Every row has a hidden score. How much higher is the second row's score than the first row's in each pair? 15 means about the same, 30 much higher and 0 much lower. The score is a weighted sum of the row's numbers plus the product of two more (or one squared), each taken from its middle value.
[ 13   1 -15  -2  -6  25  -9   9   2 -28   2 -27  -5 -27]
[ -3  -5   3  -6   4   3   6   7  11  -9  -1  -9   3 -20] >> 15
[-66 -21 -24 -22 -31  -1  14  24 -41   5 -21  -9  -4  -9]
[-22  35  14  87  22  66  44   4 -49   5  11  13 -26 -32] >> 14
[ 64  62  -8 104  14  78 107 -83 -19  72 -66  39  -2 -39]
[-44   5 -11 -10 -14  22  -7  21 -10  -6 -21 -11 -13 -10] >> 15
[-15 -28 -22 -50  -3 -50 -48  19 -59   4  22  39 -38 -41]
[-11 -11 -12 -37  -1 -21 -22  18 -20  -9   5   1 -20 -25] >> 12
[ -4  -9  34 -11  -5  -7  28  -5  -5 -13  12 -38 -22  -2]
[ -9  61 -27   9 -54  31  56 -19  -4  12 -26 -50  -2 -26] >> 16
[ 36 -24  63  66 -23 -17   6 -67  27  56  25  13  14  25]
[-10  -8 -12 -32   9 -13 -14  10 -20 -20   5 -10 -15 -18] >> 16
[ 20  -7  24  21  -5 -10  11  -9  13   3  16 -10   2   8]
[ 72  47 -13  57   7 -91  61  23  70  -5 127  55  30 117] >> 13
[  32   -1  -11  -57  -33   25  -19 -126 -107   99  -46  -34   11   14]
[122  83 -20 -17 -30 -91  16  33  47 -52  57 -18  11  97] >> 14
[  49    7    8  -61  -37   32  -34 -127 -127  112  -63  -52   17   38]
[ 32   7  32 -18  35  27 -29  10   6 -18 -35 -17  15  20] >> 14
[-66 -28  73 -84  47   0 -75 -18  31 -75   5 -10 -45 -25]
[ 34  18   6 -10 -10  -3  -8  28  27 -53  18 -19 -10   9] >> 12
[ 50 -30  82  10 -31  -6  47 -95 -34  39  58 -56 -32  25]
[-57 -38   5 -16  20 -10 -25  30   9   2   7  -1  39  23] >> 14
[  4   5  18 -44 -23  19   6 -39 -67  29 -31 -48  -8  23]
[-11 -24  14  -5  28 -19  -3   9  33 -11   4  25  29   8] >> 13
[-10  -2   7  -3  10   0   6  17   3 -14  -5 -10   3  -6]
[ -6 -16 -24 -66   2 -26 -57  30 -20 -27  -5   0 -10 -30] >> 14
[-10  -1  -7  -5  11   3  -5  26   9 -18 -11   6  12  -7]
[-75  -6 -43 -19 -52  18  28  32 -26   7 -45 -17  -6 -24] >> 18
[ 29  -4  24  51 -18 -32  40 -10  53  15  71  74  12  32]
[-42 -40  30 -32  44  -6 -51  78  48 -82   5  11  -2 -27] >> 18
[-27 -25 -23 -71  -3 -60 -58  10 -64  17  26  40 -50 -51]
[ -2  -2  -8 -10  15   5 -24  -7   8  -4 -15  18   8 -31] >> 8
[ 61  40  14 -20  64  62 -69  13   0 -26 -43  16  42  51]
[-14   7 -19  -3  11   1   4  37  22 -30  14  13   0  -8] >> 17
[-12  -8  48 -12   2  -7  24   8   5 -22  15 -36 -16   4]
[-14  -8  -1 -35  -4 -44 -55  -4 -18  -9   1  19 -32 -39] >> 20
[   8    0   66   25 -127  -77  102  -74   19   71  -11  103  -14  -15]
[ 14 -14  31  30   4  -3   6 -17  20  19  19  -3   8   6] >> 14
[-45 -12  71 -39  24  -7 -53 -22  53 -52   0  -8 -33 -31]
[ 58  34 -62  19  -2  24  -3  -8  32  -1 -57  -2  33 -41] >> 11
[-26 -21  12 -11   9 -18  -1   8  12  -7  44  -5  -1   9]
[ 38  31  24 -22  35  37 -61   0 -10  -9 -34   7  30  39] >> 12
[  2 -31  49  38 -22  -3  19 -38  11  33   9  34  -2  -8]
[ -45  -15  -12 -106    1  -65  -69    4  -69   -6   29   12  -73  -38] >> 26
[ -9   7   5 -10   1   8  13   0  11  -7  -3 -23  -8 -15]
[ -51  -36  -48    8  122   36  -12   24   86  -31 -101  107  127   89] >> 17
[-28 -53 -53  -7   9 -52 -26  24  40   4  24  23  20   2]
[ -8  -3   8  -5   3   0   5  10  10  -7  -4 -15   1 -20] >> 13
[-2 -7 11 -7 24  1  9 -5  8  0 -4  3 26  4]
[-37 -78 -59 -21  18 -72 -42  11  47  14  59  32  27  15] >> 17
[-26  36  27 -25  -2  12  39 -39   7   5  11 -57 -43   3]
[-29 -33 -26  10  29 -37 -23  53  41 -21  -4  41  29   7] >> 13
[ 13  -2 -12  -4   5  20  -5  11   0 -25  -4 -22   2 -22]
[ 96  31  36  60  -3 -70  31   8  70 -14 118  26  14 113] >> 12
[-58 -79 -88 -10  29 -84 -66  46  40  14  25  44  62  34]
[-43  18   4 -36 -10  -3 -47 -14  -1 -30 -36 -17 -24 -45] >> 13
[-14  -2  22 -10  11 -11 -25 -14  16 -14  -7   0  -8 -26]
[ 78  66 -55  45 -17  71  50 -45 -23  18 -62 -54  10 -54] >> 16
[-49 -38 -36 -10  23   2 -39  53   5  -2 -57  16  64   8]
[-25 -40  55 -15   1 -57  22  10  33 -25  71 -36 -29  30] >> 18
[ -2  -4  27 -23 -34  11   7 -35  -7 -24  22 -45 -32   6]
[-30 -77 -12   4  82  11   0   3 105 -19 -88  96 127  39] >> 15
[-30 -57 -58   6  22 -57 -36  61  76 -20   7  39  29 -12]
[  1   2 -44 -38  -2 -15 -14   8 -40  -6 -10 -16 -12 -14] >> 15
[-92 -77 127 -53  40 -60 -75 -30  19 -27  67  67 -85 -73]
[-24 -18  23  -8  17  -7  -2  12  10  -5  14 -10   9   4] >> 5
[ -1   7  49   3 -52 -11  58 -43 -19   6  28 -50 -37   7]
[ 26   6  27  -7  -5 -16  16   7  20 -31  19 -26 -10  18] >> 13
[ -12  127  -14  127  -11    8  -20   21   82  -21   70  127 -106  -21]
[-33 -29  23 -17  15   4  -5   5  15   0  26 -16  10   6] >> 1
[  6  62 -42 -10 -66  12  43 -23  -4  12 -29 -65  10 -19]
[-33 -20  22 -11 -21 -13  44  31  -9 -17  -4 -27 -13  -6] >> 15
[ 22 -64  72  43  16  -2 -26 -19  38  10  47  38  -1   0]
[ 26  -7 -12 -21  -5  10  23 -65 -46  47   2 -27   6 -18] >> 19
[-20  10  -8 -31 -23  26 -42 -19 -43  31 -53  -7   4  15]
[ 37   8  90 -33  -3  -2 -26 -40 -25   0 -10 -42  -4  63] >> 15
[-33 -26  36 -14  15   8  -2  12  12   0   9  -9  21   5]
[ -6  -3   6  -4   4   0   9  11  13  -8  -3 -11   1 -20] >> 15
[  1  14 -17 -17 -21 -11  57 -16   1 -19 100  -4 -26  22]
[ 17  -4  31 -15  13  12  -3   0   3 -12 -15 -16   4   7] >> 12
[-28  19  20  -4  -7  -9 -29 -24  20 -13 -33 -12 -15 -44]
[-11  -8  -6   0   8   3  -3  23   3  -9 -17  -6  11 -19] >> 10
[-17  21   9 -15   0  14  26 -24   5   0   2 -32 -20  -7]
[ 23   8  86 -31  -6  -4  -8 -35 -25   0   8 -44 -12  59] >> 14
[-32  46  19  70  46  35  66   2 -31  46  -3  50   1 -17]
[-37  18 -54 -38  -6  34 -20  43 -38   0 -30 -45 -15  -8] >> 16
[ -5  -2  -4  -6   6   3   6  12   6 -11   1 -12  -4 -20]
[-20  29  18  58  12  40  44   7 -24   0   9  16 -22 -25] >> 16
[-19 -22 -21 -62  10 -29 -48  21 -55 -20  12   3 -24 -24]
[ 53   1  61  61  -4 -38  17 -16  49  10  76   4   8  67] >> 12
[-18   3  -5 -21 -20   9   8 -23 -25  19   2 -18 -10 -11]
[-25 -19  -8 -52  24   5 -43   9 -11 -32  -1  -2 -10 -19] >> 15
[-46 -19 -13 -12 -29 -26 -13  38 -34   7   7  -3 -20  12]
[-27  29  -8  -6   1  27 -18  25 -13 -24 -11   1  -7  17] >> 12
[ 50  69 -76  48  -5  85  17  -4 -19  -3 -55 -35  24 -60]
[-19  79 -30  62  -7  75  93 -20 -44  29 -41 -22  -9 -29] >> 18
[ -9  45  27  47  35  22  83  -3 -28  26  -6  -4  -4   0]
[-27   9  -4 -36 -24  23 -45 -13 -37  34 -57 -12   3  11] >> 13
[ -9 -15 -21 -39   7 -20 -34  26 -17 -24  -4  -5  -6 -22]
[ 30  13 -43 -14 -39  24 -11  -1   0 -35  -9 -53   2 -30] >> 15
[ -9 -31  -7 -38  22 -21 -91  16 -23 -20 -10   0 -21 -21]
[ 19   7  -1  14  17   5  45 -29  10  29 -35  15  10 -17] >> 10
[ 19   7 -18 -16 -34 -10   0 -12  19  -4  -9 -28   7 -21]
[ 33  19  33   4 -21 -32  39 -38  -3  25   6 -47   0  25] >> 18
[  45  127 -100  126 -115   -6  -43  -11   89  -13   20   59  -54  -25]
[-35 -67 -55 -11  18 -61 -38  27  59   5  38  27  21   5] >> 4
[ 30  53 -17  39  15  24  65 -33  -5  49 -42  10  19 -16]
[ 87   8  66  35 -20 -33  -8 -10  46 -21  49 -33  -5  64] >> 14
[-28  -8 -25   7  81   5  -2  26  48 -35 -37  66 122  74]
[-22   8 -11 -30 -14  34 -41  -5 -23  22 -51 -13   0   6] >> 11
[  0  -5  -2  -7   8   8   7   4   1  -8  -2 -13   1 -17]
[ 42  41 -27  60  36  59  55 -29 -37  29 -41   5   8 -40] >> 16
[-58  -2 -29 -13 -28  16   1  36  -9  -3 -37 -13 -14 -25]
[ -1 -11  33 -14  17   2   6 -15 -15  10  -4 -10  20   0] >> 14
[-12 -25  21 -26  16 -10 -37  15  14 -39  -4   3  -8 -29]
[ 67 -26   3  20  46 -47 -42  45  62 -34  85  76  29  42] >> 9
[-60 -37  -8 -18  26 -19 -41  55  10   3 -18   9  55  25]
[-69 -42  51 -14   8 -46   3  45  16 -27  42 -41  -2  54] >> 19
[  7 -45 -24  -8  16 -50  -4 -10  31   6  42  26   6  -5]
[ -15  -23  -16  -60   14  -39 -104   12  -18  -39  -13   16  -17  -38] >> 20
[  6 -40  62  59 -14  11   4 -28  36  23  35  38  -6  -5]
[-20 -44 -20 -54  23 -32 -86  29 -47 -15   5  25 -19 -38] >> 21
[ -8   1   1   9  19   3  11  10   3   3  -6   4   4 -21]
[-11  43 -27  21 -25  24  40   2 -26  17 -12 -45  -4   4] >> 17
[-108  -96  -35  -25   13  -85  -51   73   34   -6   49  -17   39   73]
[ -8   7  -8 -15  -3   0   4   2 -17   1   1 -27 -19  -5] >> 9
[-98 -18 106 -16   3 -49 -55  -9  28 -26  26  66 -75 -83]
[-38  14  15   9  11 -15 -50  63  57 -73 -15  25 -19 -25] >> 5
[-22 -30  19 -30  19 -20 -52  12  -5 -20   8  18 -21 -35]
[-63 -19 -22 -16 -42   0  31  45 -27  -3 -27 -13 -11 -16] >> 16
[ -8   4  -5  -6   9  -3 -31 -19   9  -6 -14  15  -5 -36]
[ -4  -4 -11 -10   8  15   4  16 -14 -11 -21  -3  17  -1] >> 15
[ 56  24  15   6  -6 -34   2   7  30 -19  33  -6   4  40]
[ -9 -59 -58  -9  15 -51 -18   4  45   7  29  25  12 -11] >> 18
[-35 -31  19 -18  15   1  -2   8  11  -2  22 -16  13   3]
[  7 -25 -15   3   9 -27   7   2  22  -1  13  19   6 -20] >> 15
[-54 -30  80 -10  50  51  -8  26  33 -11 -67  23 102  25]
[ 10 -22  47  34  -2 -12  21 -16  13   0  21 -13  -7  12] >> 10
[ -1 -17   3   0  10 -14  11   9  14 -13  -1  -1  -2 -13]
[ -2  -2  -4  -2   4   7   7   5   4 -14  -3  -8   0 -14] >> 15
[ 43  10  17   8  -4 -31   4  -6  20   0   8 -21   7  24]
[ 40  14  77 -27 -33 -32  32  14  20 -71  54 -75 -58  45] >> 17
[-17 -27  34 -20  25   7 -23  14  25 -49  12  11   0 -21]
[ -4   7  27 -10 -14  11  35 -14  -7  -2  -6 -46 -11  -3] >> 18
[  61   76  -39  -45 -124   15  -38  -14   42  -97   32   27  -48   28]
[ 26  19 -15 -48 -20 -30  84 -34 -33   4  71 -23 -19  16] >> 22
[ -4 -31  51  35 -29 -15  35 -36  13  43   8  43   4 -19]
[-19  51  -7  34  38  23  56  -2 -25  49 -17  20  18 -12] >> 17
[ -7  22  18  16  20  14  44   4 -15  -2   2 -19  -5  -7]
[ 105  -24   69  -46    9    1  -47 -108 -104   99  -23  -78   22   72] >> 13
[ 15  20   7  -6 -16 -61  82 -21  -4  29  50  -1   8  27]
[  0  -8  34  15 -16  19  19 -23   1  15  16 -23  -6 -10] >> 13
[-46   5  -9 -14 -33 -16 -11   4 -55  16  22 -11 -23  33]
[  99   80  -86   72    2   81   69  -74  -27   60 -101   -5   28  -60] >> 12
[-42 -12  17  11  70  20  -2  43  48 -44 -30  43  95  54]
[ -3   0   7  -3   5   3   8   9   8 -13  -1  -9  -2 -16] >> 11
